[[6452 5116 3396 7200 5623 4368 7392 5215 4209 4982 5643]
 [6833 5534 2062 9145 5908 5410 6067 3253 6282 6326 5651]
 [4354 2785 4743 5991 6779 3823 8076 6572 3840 2526 5688]
 [5646 5186 4064 8053 6379 5709 6144 4150 6466 4786 6075]
 [5189 2720 3424 8640 7635 4366 7999 4924 5197 1677 6772]
 [3922 3137 5938 6214 5976 3549 8545 6870 4041 2586 6426]
 [4616 5127 4462 7739 5888 5417 4264 4261 7926 5352 5829]] -> 3922

[[-15  10  -3   8   8  21   6  -3   0  -4  -6  13]
 [ 30  27  32  15  10  -2  17  12  18  28   6 -13]
 [  2  18   6  15   9  10   0  10  -9  26  -5  13]
 [ 22  20  19  15   7  -6   9  17  10 -14  35  16]
 [ 34  43  25  27  34  21  22  40  38 -14  24   0]
 [ 19  15  18  13  18  22  20  14  21  46 -13   2]
 [ -4  12   2  13  22  27  11  14  18 -25  37  -3]
 [ 29   3  26   6  -6 -12  14   2   6  47   5  16]] -> -4

[[3 4 3 3 0 4 7 1 5 4]
 [3 4 4 3 0 4 8 1 4 4]
 [2 4 5 2 1 4 7 1 5 4]
 [3 4 4 3 1 4 7 1 5 4]
 [4 4 4 3 1 3 7 1 5 4]] -> 3

[[-947  673  392 -428  -56 -559  218  189]
 [ 755 -304  -52  569   95  672  243  102]
 [ 179 -163  -53 -384  621 -363 -272 -176]
 [ 549  244  190    5  606  138 -160  103]
 [  -4 -175 -277   27   39   15 -198  -58]
 [  20 -126    3 -240  349 -286 -157 -100]
 [-338   24 -100 -248 -455  150   -3 -181]
 [-223  211  251  540  362   -7  259  446]
 [-329  -41  -21  795 -421  374  446  270]
 [ 302  317  527  433  347  145  441  416]] -> -329

[[ 84 110 158  89  62 147 195  60]
 [ 63   8  50  80  38 193 170   3]
 [201  18 191 171 171 143 186  93]
 [166 179 145 162   5 137  17 168]
 [ 49  35  17 150  65 114  45  91]
 [ 63 106 166  26  43 187 159  64]
 [177  75 119  72 149  99 108 187]
 [181 120  70 157  81  38 133 120]
 [ 17 181  44   6  10 106  29 144]
 [164 170  97  92 130 140 105  93]
 [  8 117  24  26 193  43 119 140]
 [129  66 160  31 121 134  81  38]] -> 8

[[5752 5894 4995 6162 5199 4888 5222 5960 4955 5843]
 [5117 4776 7183 4196 6441 7253 6318 4767 6748 4977]
 [6147 6579 3567 7319 4474 3456 4622 6607 4052 6334]
 [5491 5443 5937 5400 5676 5831 5617 5535 5547 5520]
 [5580 5557 5406 5440 5673 5645 5749 5368 6042 5472]
 [6298 6845 3045 7786 4179 2893 4363 6890 3629 6539]] -> 5580
---
[[ 22.5   7.3   5.0  -6.2]
 [  9.3  88.4 -45.9  86.1]
 [-44.1  -2.8 -11.4 -81.0]]	-2.8

[-13.5  17.3 -64.4  16.3  10.2   5.2 -67.3]	10.2

[[-22.7  -8.6   2.5 -14.5  -4.5 -39.7 -66.8]
 [ 24.7   1.9 -35.4  45.3   0.6 -19.3  50.2]
 [-26.5   6.4 -58.1  -1.5  11.7 -45.9 -21.6]]	11.7

[[-75.3  25.8 -19.6 -54.4 -22.6 -17.1  20.0]
 [-70.6  12.2 -15.9  48.5 -25.9  -8.4  20.4]]	-25.9

[ 77.3  46.2  66.6  48.0 -55.5]	66.6

[[ 15.9   3.6 -10.8  24.9 -70.9]
 [-18.2 -11.4  -7.7 -12.1 -14.4]
 [ 31.3  -8.4  36.4 -14.9  -9.9]]	36.4

[[ -3.3  85.1  -3.9 -15.8]
 [ -3.7  87.8  -5.7   3.1]]	87.8

[-35.5 -41.8 -24.8  80.3]	-41.8
---
[[ 141.86  145.93   84.93   18.51   46.12]
 [-180.66   -3.58  122.76  214.83 -147.79]
 [ 122.40  130.47   51.15    4.24  118.33]]
122.76

[-1.9  1.1  0.4 -0.1  0.2 -0.2 -1.7]
-0.1

[[  93.73   84.46 -129.16  -50.07 -145.84]
 [  69.88  -79.14  166.75   81.21  129.21]
 [-121.57 -105.47   40.63  -58.02  -14.87]]
166.75

[  15.158   92.954   59.286  128.819 -127.827]
59.286

[ 0.37 -1.47  0.47  0.02  1.56]
0.47

[[-0.01  0.11 -0.23  0.03 -0.14 -0.03  0.07]
 [-0.05 -0.09 -0.19  0.05 -0.12  0.15  0.04]
 [-0.05 -0.15  0.06 -0.03  0.06  0.20  0.14]]
0.05

[-0.42  1.71  1.44 -0.11 -1.34]
1.44

[[ 0.190  0.032  0.155 -0.082  0.175]
 [ 0.098  0.120  0.036 -0.071 -0.154]
 [ 0.108 -0.109 -0.056 -0.078  0.015]]
0.036
---
[[-58.1 -34.1 -56.2   9.7 -21.5]
 [-24.2 -49.0 -56.2  41.0 -21.5]
 [ 77.6 -34.1  50.0  -6.0  40.1]] ans = -21.5

[[-33.0   9.8  72.2   2.4 -18.0 -28.5]
 [  4.4  -3.7  47.3  -2.3  -6.5 -21.7]] ans = -21.7

[[-46.5   6.6  -7.5 -36.9 -70.1]
 [-20.2 -45.4  33.6 -23.8   6.2]] ans = 6.2

[[ 54.2  -2.4 -33.9  -9.8 -66.5 -31.9]
 [ 54.9  11.3 -36.7  -0.3 -30.0 -64.4]
 [ 55.0   9.1 -36.4  -8.4 -40.5 -52.8]] ans = -64.4

[[-45.3   2.0  -1.8 -30.3 -58.8  26.9]
 [-54.2  22.1  61.1  23.7  10.3 -19.8]
 [-47.4   0.9   8.1 -20.3 -65.5  25.3]] ans = -19.8

[[  8.1  78.3 -27.2  14.1   4.3  -8.0   2.2]
 [-19.5  47.5  27.5 -40.1   7.5  18.0  -2.8]] ans = -2.8
---
array([[ 84, 156,  85, 251],
       [ 39,  44,  19,  49]]) | 85

array([[ 40, 175,  13, 107, 248],
       [147, 115,  28,  42, 134],
       [207, 135, 236, 177,  87]]) | 28

array([[6795, 4428, 5890, 3046, 3741],
       [7343, 4379, 5348, 3880, 6847],
       [5068, 3600, 5653, 2159, 7844]]) | 5348

array([[4, 1, 3, 7],
       [4, 1, 2, 6],
       [4, 2, 3, 8]]) | 2

array([[ 586, -281,  430,  624,  360, -201, -549],
       [-333, -440,  133,  -28,  210,  796,  775],
       [-370, -444,  139,  -22,  220,  766,  728]]) | 133

array([[6523, 6060, 2536, 1671, 1601],
       [6969, 5347, 5919, 8395, 4437]]) | 2536

array([[  2,  22,  25,  -5,  24,  16,   5],
       [ 16, -15,  13, -24,  -8, -43,  -4],
       [-12,   5,  10,  20,  23,  43,  41]]) | 13

array([[-615,  138,  179, -325, -496, -562],
       [-808,  225, -855,  246, -451,  298],
       [ 832,  -70,  116, -760, -562, -546]]) | -855
---
[[ 74.4  60.9 -11.9 -50.6 -76.3  37.6 -45.0]
 [ 58.6  56.0  21.2 -65.0 -38.4  -8.4   5.4]] ans = -11.9

[-72.9  36.2 -80.0  18.0] ans = -80.0

[ 15.6 -39.6   5.4  83.1] ans = 5.4

[ 18.1 -71.5 -56.9   2.0  -7.5] ans = -56.9

[ 63.1  -3.5 -24.4   5.5   2.6] ans = -24.4

[-32.8  56.5 -66.6  32.3] ans = -66.6

[ 68.8 -45.1   0.6  56.5 -53.9 -58.1  26.1] ans = 0.6

[ -2.6  68.5  63.6  50.0 -45.9] ans = 63.6
